One vector is turned by the same rotation once a tick. Each row is the vector after some number of ticks, and that number follows the row.
The counts run from 0 to 185.
115, 101, 123, 106, 100, 97, 103, 85, 146, 105, 88, 91, 91, 159, 94, 62, 127, 96, 123, 99, 83, 95, 107, 67, 94, 111, 95, 72, 113, 128, 84, 95, 132, 88, 102, 79, 117, 104, 101, 116, 84, 97, 111, 83, 94, 90, 70, 140, 99, 114, 93, 135, 112, 97, 75, 84, 67, 101  101
103, 110, 110, 68, 80, 136, 79, 114, 97, 78, 106, 63, 124, 85, 100, 105, 127, 117, 93, 80, 84, 115, 118, 83, 111, 102, 93, 64, 85, 99, 124, 110, 111, 73, 89, 89, 75, 75, 86, 107, 99, 92, 74, 134, 93, 92, 149, 88, 119, 71, 111, 66, 102, 108, 73, 73, 99, 65  160
127, 113, 68, 102, 110, 118, 81, 125, 104, 81, 103, 84, 126, 102, 121, 68, 126, 94, 134, 106, 110, 76, 82, 141, 86, 105, 114, 96, 124, 100, 92, 114, 84, 106, 112, 79, 97, 93, 84, 122, 133, 77, 77, 119, 123, 118, 104, 87, 116, 104, 140, 102, 121, 88, 110, 54, 121, 60  35
107, 78, 103, 77, 126, 87, 101, 81, 153, 98, 123, 88, 136, 80, 107, 68, 122, 96, 139, 102, 108, 89, 90, 80, 105, 101, 83, 107, 78, 123, 121, 103, 84, 107, 87, 84, 99, 100, 93, 109, 93, 83, 101, 62, 95, 117, 98, 98, 72, 117, 67, 127, 87, 91, 149, 98, 77, 113  87
100, 91, 108, 103, 108, 103, 77, 122, 108, 122, 77, 118, 115, 93, 137, 60, 79, 131, 115, 64, 102, 77, 104, 118, 63, 111, 65, 95, 106, 104, 97, 116, 119, 91, 122, 81, 95, 127, 85, 106, 148, 79, 89, 80, 96, 116, 81, 118, 123, 117, 114, 114, 127, 104, 88, 85, 105, 50  39
85, 98, 143, 74, 97, 87, 104, 91, 102, 97, 109, 146, 107, 59, 109, 77, 77, 99, 96, 112, 113, 121, 104, 99, 112, 102, 87, 102, 93, 101, 148, 121, 92, 102, 84, 96, 80, 98, 95, 110, 106, 123, 115, 121, 94, 92, 125, 77, 75, 75, 106, 56, 97, 111, 126, 49, 78, 100  171
84, 98, 135, 135, 99, 96, 119, 100, 96, 70, 95, 84, 98, 108, 92, 110, 118, 92, 86, 155, 95, 111, 89, 102, 96, 114, 104, 112, 86, 116, 111, 88, 57, 94, 107, 81, 112, 96, 106, 106, 69, 131, 79, 118, 111, 93, 104, 125, 69, 63, 95, 84, 97, 77, 68, 73, 66, 68  109
117, 104, 136, 148, 139, 89, 110, 108, 95, 115, 118, 123, 104, 80, 137, 104, 61, 101, 84, 135, 106, 92, 91, 105, 96, 113, 96, 107, 91, 93, 120, 114, 100, 118, 125, 99, 91, 113, 100, 99, 131, 132, 84, 87, 118, 76, 102, 149, 99, 88, 106, 75, 94, 84, 88, 72, 102, 67  28
143, 111, 78, 99, 138, 93, 83, 113, 85, 117, 115, 113, 102, 84, 95, 98, 78, 81, 98, 141, 84, 102, 85, 129, 99, 106, 145, 107, 120, 77, 119, 104, 101, 87, 106, 134, 106, 91, 77, 96, 124, 106, 81, 133, 119, 81, 139, 111, 106, 85, 143, 78, 89, 102, 90, 95, 126, 99  144
121, 108, 74, 104, 108, 113, 79, 122, 112, 87, 95, 80, 130, 102, 133, 65, 118, 102, 134, 95, 109, 71, 87, 137, 77, 103, 99, 93, 119, 102, 84, 115, 89, 105, 105, 80, 94, 96, 81, 114, 136, 74, 81, 106, 121, 125, 97, 97, 120, 118, 128, 118, 133, 93, 114, 58, 118, 54  36
139, 117, 120, 148, 135, 115, 102, 98, 122, 126, 122, 96, 110, 97, 143, 92, 95, 93, 99, 113, 118, 80, 85, 89, 74, 100, 92, 93, 93, 104, 88, 110, 119, 129, 114, 85, 80, 108, 96, 112, 99, 120, 76, 79, 125, 90, 79, 146, 106, 115, 97, 98, 79, 72, 98, 49, 95, 119  25
108, 112, 98, 85, 73, 80, 107, 95, 134, 69, 76, 57, 103, 142, 81, 54, 138, 75, 131, 132, 85, 110, 109, 64, 130, 110, 113, 85, 107, 118, 99, 106, 96, 86, 80, 84, 106, 79, 103, 110, 93, 103, 104, 99, 104, 104, 95, 108, 104, 106, 98, 125, 123, 119, 94, 75, 79, 72  98
120, 85, 96, 58, 118, 105, 82, 80, 142, 81, 133, 76, 142, 80, 95, 88, 145, 88, 133, 96, 111, 104, 88, 92, 100, 100, 111, 99, 86, 120, 119, 100, 87, 100, 85, 96, 104, 98, 84, 119, 72, 82, 93, 80, 102, 111, 111, 72, 57, 110, 74, 118, 82, 88, 137, 94, 86, 108  85
98, 86, 130, 87, 107, 69, 124, 77, 122, 127, 112, 146, 78, 103, 91, 55, 91, 103, 111, 128, 115, 108, 104, 77, 135, 109, 113, 115, 98, 107, 152, 96, 84, 101, 102, 97, 119, 106, 114, 100, 113, 109, 121, 85, 61, 85, 104, 95, 69, 123, 100, 89, 115, 119, 98, 101, 92, 105  92
123, 116, 91, 99, 110, 112, 91, 125, 92, 85, 109, 107, 107, 95, 107, 86, 123, 89, 110, 126, 109, 100, 78, 148, 96, 103, 129, 99, 116, 92, 106, 118, 78, 104, 115, 100, 102, 89, 90, 129, 124, 92, 69, 144, 115, 95, 122, 81, 101, 86, 144, 76, 122, 93, 96, 48, 113, 53  33
111, 108, 109, 83, 74, 70, 116, 84, 118, 87, 95, 91, 85, 116, 86, 58, 112, 80, 117, 148, 114, 125, 113, 78, 151, 116, 142, 104, 110, 111, 138, 97, 75, 98, 83, 97, 122, 87, 114, 95, 108, 121, 107, 107, 95, 100, 115, 75, 76, 123, 108, 97, 123, 134, 89, 85, 110, 96  95
89, 76, 116, 100, 136, 105, 108, 84, 102, 106, 120, 75, 122, 87, 89, 122, 100, 136, 71, 101, 74, 103, 136, 69, 117, 118, 104, 71, 88, 112, 149, 78, 90, 83, 107, 90, 94, 81, 108, 77, 113, 110, 86, 61, 72, 88, 121, 124, 84, 86, 81, 88, 104, 96, 99, 137, 114, 90  78
131, 130, 95, 82, 71, 98, 71, 114, 95, 124, 79, 95, 113, 105, 88, 105, 88, 97, 78, 102, 93, 109, 94, 96, 68, 107, 115, 93, 114, 86, 88, 86, 152, 56, 93, 134, 111, 132, 75, 96, 71, 94, 81, 131, 112, 69, 120, 102, 95, 121, 100, 99, 83, 107, 60, 90, 75, 96  132
93, 129, 55, 121, 84, 101, 122, 118, 95, 125, 79, 80, 116, 106, 101, 102, 94, 116, 87, 134, 112, 55, 112, 83, 101, 104, 87, 121, 91, 91, 110, 71, 85, 86, 96, 92, 107, 86, 88, 60, 101, 78, 73, 104, 89, 116, 111, 117, 123, 145, 110, 115, 146, 113, 69, 78, 102, 85  126
94, 97, 131, 77, 102, 90, 72, 80, 101, 99, 78, 134, 79, 111, 83, 50, 82, 110, 95, 76, 102, 127, 131, 95, 76, 122, 113, 70, 138, 126, 98, 125, 131, 87, 108, 98, 107, 131, 91, 114, 110, 131, 126, 103, 115, 106, 71, 91, 77, 96, 116, 105, 129, 114, 93, 86, 98, 106  182
120, 135, 90, 98, 78, 90, 88, 117, 97, 130, 72, 89, 118, 119, 88, 103, 69, 108, 77, 111, 80, 89, 111, 89, 91, 113, 103, 94, 116, 85, 93, 69, 149, 51, 92, 132, 122, 120, 87, 79, 97, 87, 84, 114, 92, 68, 126, 117, 116, 128, 97, 111, 105, 114, 54, 106, 80, 65  130
116, 102, 142, 134, 105, 95, 106, 67, 120, 114, 94, 117, 89, 136, 112, 83, 99, 100, 99, 106, 104, 104, 109, 79, 86, 128, 113, 87, 120, 122, 101, 83, 120, 102, 119, 81, 128, 126, 94, 100, 84, 135, 108, 71, 114, 89, 69, 136, 69, 131, 88, 111, 89, 86, 55, 91, 92, 123  104
94, 76, 115, 81, 124, 78, 102, 85, 155, 108, 120, 102, 121, 80, 111, 64, 109, 98, 135, 103, 111, 82, 86, 73, 110, 104, 77, 117, 72, 117, 124, 108, 84, 107, 86, 88, 100, 105, 94, 105, 100, 81, 106, 54, 82, 115, 92, 109, 77, 112, 64, 128, 94, 101, 143, 102, 73, 103  88
85, 107, 83, 97, 71, 97, 110, 119, 91, 129, 77, 113, 83, 87, 92, 87, 115, 115, 98, 123, 133, 91, 84, 97, 78, 91, 86, 146, 78, 107, 107, 94, 55, 92, 109, 92, 111, 115, 83, 86, 78, 81, 63, 134, 92, 127, 93, 88, 92, 132, 122, 105, 131, 111, 69, 57, 86, 105  123
123, 117, 103, 71, 103, 151, 80, 99, 126, 90, 120, 89, 142, 99, 117, 108, 134, 112, 115, 58, 91, 84, 115, 92, 95, 99, 84, 55, 97, 105, 104, 96, 137, 88, 90, 77, 80, 80, 80, 119, 90, 84, 93, 109, 87, 91, 131, 92, 114, 108, 103, 84, 106, 80, 103, 60, 90, 107  163
116, 115, 94, 77, 117, 114, 84, 96, 99, 119, 104, 129, 153, 100, 113, 110, 66, 107, 85, 75, 90, 102, 103, 113, 61, 123, 107, 71, 143, 83, 105, 74, 164, 73, 91, 100, 95, 109, 93, 92, 102, 100, 113, 85, 96, 78, 115, 91, 83, 117, 100, 86, 92, 81, 134, 75, 81, 117  53
107, 120, 86, 82, 114, 123, 94, 114, 98, 110, 94, 109, 158, 116, 104, 115, 86, 115, 84, 75, 78, 89, 112, 98, 76, 111, 76, 64, 131, 87, 99, 70, 152, 66, 94, 90, 87, 88, 100, 96, 101, 82, 101, 103, 80, 74, 121, 113, 113, 107, 98, 92, 115, 81, 129, 67, 65, 90  51
121, 110, 127, 91, 118, 118, 84, 79, 129, 101, 130, 114, 157, 72, 149, 102, 79, 114, 117, 61, 98, 75, 115, 97, 93, 117, 74, 73, 107, 92, 115, 103, 142, 104, 79, 83, 91, 106, 81, 99, 108, 103, 114, 67, 100, 94, 117, 101, 91, 123, 81, 85, 78, 83, 118, 77, 101, 113  166
98, 136, 62, 120, 85, 96, 116, 115, 95, 121, 77, 75, 120, 111, 102, 110, 80, 119, 87, 131, 96, 59, 114, 78, 113, 111, 89, 119, 97, 85, 104, 71, 97, 78, 92, 99, 112, 89, 88, 59, 105, 78, 77, 97, 82, 104, 111, 122, 124, 143, 109, 117, 139, 113, 65, 87, 98, 75  127
134, 121, 93, 97, 127, 81, 75, 77, 125, 103, 120, 111, 121, 80, 72, 97, 100, 104, 110, 121, 116, 62, 98, 118, 97, 99, 131, 113, 99, 100, 103, 107, 98, 90, 102, 138, 153, 124, 65, 112, 103, 84, 99, 105, 99, 90, 132, 73, 64, 132, 105, 118, 92, 113, 90, 123, 108, 76  4
133, 107, 89, 105, 148, 99, 93, 109, 89, 127, 119, 134, 101, 90, 95, 101, 67, 88, 88, 143, 86, 94, 88, 118, 106, 106, 133, 108, 112, 78, 127, 99, 106, 88, 111, 134, 102, 90, 85, 88, 119, 109, 85, 131, 107, 72, 135, 125, 110, 84, 139, 73, 86, 98, 91, 91, 116, 107  143
122, 110, 105, 102, 115, 106, 94, 123, 89, 90, 113, 121, 94, 95, 107, 89, 113, 90, 102, 132, 109, 112, 78, 147, 97, 106, 136, 103, 112, 90, 116, 114, 80, 107, 120, 103, 95, 95, 96, 127, 125, 103, 71, 147, 104, 84, 132, 92, 98, 74, 143, 63, 110, 94, 90, 55, 108, 53  32
115, 112, 89, 130, 144, 111, 112, 96, 119, 87, 115, 111, 126, 131, 86, 110, 136, 95, 118, 138, 92, 59, 81, 136, 81, 106, 111, 102, 110, 109, 92, 75, 74, 99, 117, 77, 132, 78, 93, 110, 82, 84, 91, 119, 81, 90, 112, 122, 85, 100, 116, 111, 119, 63, 92, 77, 76, 77  113
96, 102, 109, 128, 120, 103, 122, 104, 110, 74, 100, 95, 109, 126, 82, 114, 142, 95, 105, 150, 93, 85, 85, 118, 94, 109, 100, 103, 88, 110, 104, 80, 62, 92, 118, 79, 115, 79, 100, 114, 70, 100, 82, 133, 90, 92, 111, 127, 84, 71, 112, 96, 111, 66, 81, 70, 57, 71  111
101, 77, 86, 62, 117, 79, 59, 97, 99, 89, 78, 76, 104, 99, 79, 54, 79, 105, 93, 89, 71, 126, 121, 93, 92, 129, 132, 72, 133, 120, 113, 116, 115, 64, 98, 118, 104, 110, 85, 91, 132, 107, 102, 90, 122, 117, 93, 96, 99, 76, 118, 114, 115, 121, 108, 135, 122, 87  68
130, 107, 72, 81, 118, 98, 52, 118, 106, 88, 102, 73, 111, 73, 106, 68, 94, 80, 126, 121, 88, 105, 79, 120, 90, 101, 122, 101, 105, 96, 100, 140, 98, 90, 95, 122, 95, 99, 65, 101, 124, 93, 73, 127, 148, 122, 119, 98, 122, 78, 136, 102, 89, 104, 104, 90, 124, 84  147
93, 95, 125, 91, 84, 108, 87, 118, 88, 135, 80, 140, 96, 86, 131, 70, 73, 139, 88, 59, 110, 100, 106, 112, 69, 121, 72, 97, 111, 105, 114, 100, 117, 85, 124, 88, 93, 142, 87, 98, 138, 94, 87, 99, 90, 106, 88, 107, 106, 128, 115, 87, 125, 106, 69, 82, 110, 76  41
120, 101, 130, 114, 106, 102, 107, 80, 137, 118, 90, 108, 88, 156, 103, 64, 118, 97, 116, 98, 94, 94, 111, 75, 87, 118, 98, 71, 115, 125, 85, 90, 135, 91, 110, 75, 120, 113, 96, 110, 80, 107, 116, 78, 100, 89, 71, 144, 90, 124, 87, 129, 109, 89, 69, 85, 70, 113  102
109, 100, 105, 78, 111, 93, 78, 93, 91, 109, 103, 126, 145, 66, 125, 97, 55, 98, 84, 91, 100, 115, 98, 115, 62, 128, 111, 93, 132, 89, 116, 86, 132, 80, 90, 101, 91, 127, 85, 80, 98, 120, 108, 82, 129, 97, 104, 82, 68, 107, 90, 84, 72, 90, 141, 82, 92, 125  55
